Here are some points, each followed by its number:
[-0.396 -0.040 -0.610  0.481 -0.325 -0.701  1.035  0.324 -0.315 -0.731
  0.908  0.995 -0.289  0.788  0.235 -0.562  0.018 -0.512  1.050  0.872
  0.217  0.878 -0.654 -0.378] 0
[-0.934 -0.869 -1.167  1.117 -1.869 -0.077  1.358 -1.003  1.847  1.639
 -0.187  2.141 -1.672  1.541 -1.993 -0.450  1.955 -0.728  1.700  1.927
  0.827 -1.061  0.916 -0.076] 1
[ 0.482 -0.211  0.682 -0.470  0.429  0.613 -0.488 -0.461  0.854  0.700
 -0.263 -0.604 -0.116 -0.367 -0.609  0.494 -0.478 -0.130 -0.332 -0.332
 -0.357 -0.445  0.756 -0.165] 2
[-1.163 -0.629  2.073 -1.233 -1.854  2.221 -0.908 -0.192  0.606 -0.954
  0.808  1.208 -0.797  0.178 -1.071  1.089  0.265  1.399  0.595 -1.156
 -1.510 -1.378 -0.559  2.936] 3
[-0.355  0.245 -0.358  0.609 -0.449 -0.128 -0.275  0.017 -0.317 -0.471
 -0.392  0.072  0.665 -0.394  0.307 -0.264 -0.231 -0.269 -0.558  0.151
 -0.179  0.047 -0.411 -0.223] 4
[ 1.167 -0.243 -0.286 -1.210  0.512 -1.002  1.278  1.599  0.744  0.374
  0.528 -0.782 -1.167  1.371 -0.943 -0.807  0.690  0.869  1.214 -0.883
  1.274  0.023 -0.766 -0.686] 5
[-0.129  1.521  2.288 -0.852  1.573 -0.078 -1.502 -1.143 -1.110 -1.665
 -1.491 -1.439  1.319 -1.797  1.098  2.309 -2.023  0.298 -1.897 -1.402
 -2.060  0.432  0.537 -0.987] 6
[ 0.817 -0.809 -0.056 -0.347 -1.396  1.551  0.269 -0.853  1.858  1.719
 -1.125  1.014 -0.968  1.482 -0.708 -0.397  1.736 -0.577 -0.292  1.661
  0.397 -1.225  1.830 -0.349] 7
[-1.104 -0.852  0.927 -0.287 -1.151  1.553 -1.003  0.036 -0.458 -0.714
 -0.056  1.412  0.830 -0.762  0.399  0.228 -0.413  0.858  0.206 -1.124
 -0.952 -1.092 -0.865  1.703] 8
New points follow, each followed by the numbers of its two nearest points above by angle, nearest first.
[-0.814 -0.383 -0.555  0.547 -0.842 -0.198  0.817 -0.120  0.279  0.309
 -0.121  1.206 -0.716  1.136 -0.484  0.018  0.783 -0.402  0.821  1.023
  0.575 -0.582  0.414 -0.357] : 1 7
[-1.145  1.357 -0.431  1.465  1.411 -1.438 -1.195 -0.833 -0.642 -0.871
  0.746 -0.587  1.196 -0.879  0.975  0.632 -1.071  0.393 -1.030 -1.383
 -0.466  1.765 -0.480 -0.585] : 6 4
[-1.347 -0.240  0.798  1.631 -1.182  1.674 -0.939  0.540 -0.893 -1.103
 -0.176  0.805  1.677 -1.083  0.151 -1.194 -0.263 -0.439 -0.008 -1.329
 -0.645 -0.570 -1.060  2.005] : 8 4
[ 0.644  0.512 -1.182  0.879  1.780 -1.684 -0.302 -1.124 -1.785  0.566
  2.204 -1.108 -0.717  1.425  1.734 -0.624 -1.458 -0.132 -1.879  1.559
  1.153 -1.254  1.062  0.773] : 0 4
[-0.471  1.123  0.172  0.745  0.851 -1.023 -0.674 -0.361 -0.447 -1.114
  0.353 -0.883  0.598 -0.871  1.027  0.501 -0.672  0.350 -0.512 -0.704
 -0.482  1.137 -0.137 -0.447] : 6 4
[-0.993  1.295 -1.436  1.535  1.435 -1.446 -0.624 -0.987 -0.581 -1.049
  1.972 -1.124  0.149 -0.840  1.303 -0.079 -1.507  0.451 -1.233  0.212
  0.082  0.158  0.274  0.315] : 4 6
[ 0.388  0.003 -0.345  0.028  0.539 -0.595  0.370 -0.153 -0.214  0.443
  0.561 -0.222 -0.335  0.555  0.715 -0.401  0.183  0.007 -0.453  0.401
  0.365 -0.479  0.157  0.319] : 5 0
[-0.445 -0.148  0.470  0.218 -0.454  0.357 -0.475  0.033 -0.159 -0.395
 -0.034  0.555  0.544 -0.507  0.124 -0.175 -0.315  0.127  0.018 -0.444
 -0.440 -0.223 -0.337  0.984] : 8 3
[-0.493  2.042 -2.014  2.348  1.608 -1.156 -1.173 -1.533 -1.123 -1.355
  1.630 -1.310  0.243  0.030  1.895 -0.843 -1.958  0.068 -1.092  1.269
 -0.030  0.525  0.239  0.917] : 4 6
[ 0.665 -0.129  0.733 -0.481  0.491  0.555 -0.436 -0.271  0.768  0.746
 -0.324 -0.456  0.093 -0.543 -0.553  0.705 -0.343 -0.023 -0.625 -0.636
 -0.281 -0.419  0.575 -0.077] : 2 6
[ 1.221 -0.639  0.826 -1.075  0.699  1.484 -0.453 -0.782  1.681  1.567
 -0.664 -0.518 -0.438 -0.052 -1.132 -0.161  0.667 -0.986 -1.126 -0.063
 -0.005 -0.740  1.449 -0.237] : 2 7
[-0.149 -0.334 -0.529  0.058 -0.404  0.413  0.453 -0.340  0.933  0.649
 -0.223  0.620 -0.419  0.603 -1.989 -0.214  0.666 -0.136  0.627  0.464
  0.346 -0.301  0.497 -0.065] : 1 7
[-0.696 -0.286  0.975 -0.749 -0.792  0.835 -0.551  0.171  0.200 -0.414
  0.291  0.300 -0.501  0.150 -0.588  0.639  0.353  0.802  0.350 -0.539
 -0.714 -0.620 -0.395  1.236] : 3 8
[-0.961 -0.700  1.369 -0.673 -0.569  0.884 -0.635 -0.067  0.179 -1.142
  0.545  0.810  0.212 -0.499 -0.408  0.301  0.297  0.957  0.170 -0.568
 -0.167 -0.755 -0.262  1.362] : 3 8
[-0.925  1.810  0.612  0.360  1.333 -1.612 -1.002 -1.171 -0.777 -1.685
 -0.104 -1.328  1.374 -1.515  1.575  1.422 -1.924  0.799 -1.382 -1.121
 -1.180  1.939 -0.574 -0.739] : 6 4
[ 0.235  0.790  0.981 -0.830  0.743  0.286 -0.555 -0.684 -0.050 -0.273
 -0.368 -0.541  0.660 -0.542 -0.045  1.195 -0.789  0.157 -0.716 -0.533
 -0.616  0.351  0.379 -0.273] : 6 2
[ 0.365  0.039 -0.450  0.255  0.502 -0.354  0.195 -0.263 -0.616  0.274
  0.840 -0.066 -0.438  0.902  0.508 -0.238 -0.077 -0.065 -0.618  0.522
  0.391 -0.487  0.561  0.414] : 0 7
[-1.162 -0.129 -1.080  1.569 -1.341 -0.030 -0.973  0.414 -0.879 -1.076
 -0.409  0.408  1.940 -1.293  0.716 -0.431 -0.569 -0.558 -0.706  0.642
 -1.231  0.175 -1.066 -0.051] : 4 8
[ 1.298 -0.373 -0.668 -0.858  1.053 -0.734  0.977  1.153 -0.101  0.851
  0.325 -0.577 -0.425  1.301 -0.786 -0.830  0.976  0.361  0.185  0.323
  1.000 -0.201 -0.454 -0.330] : 5 0
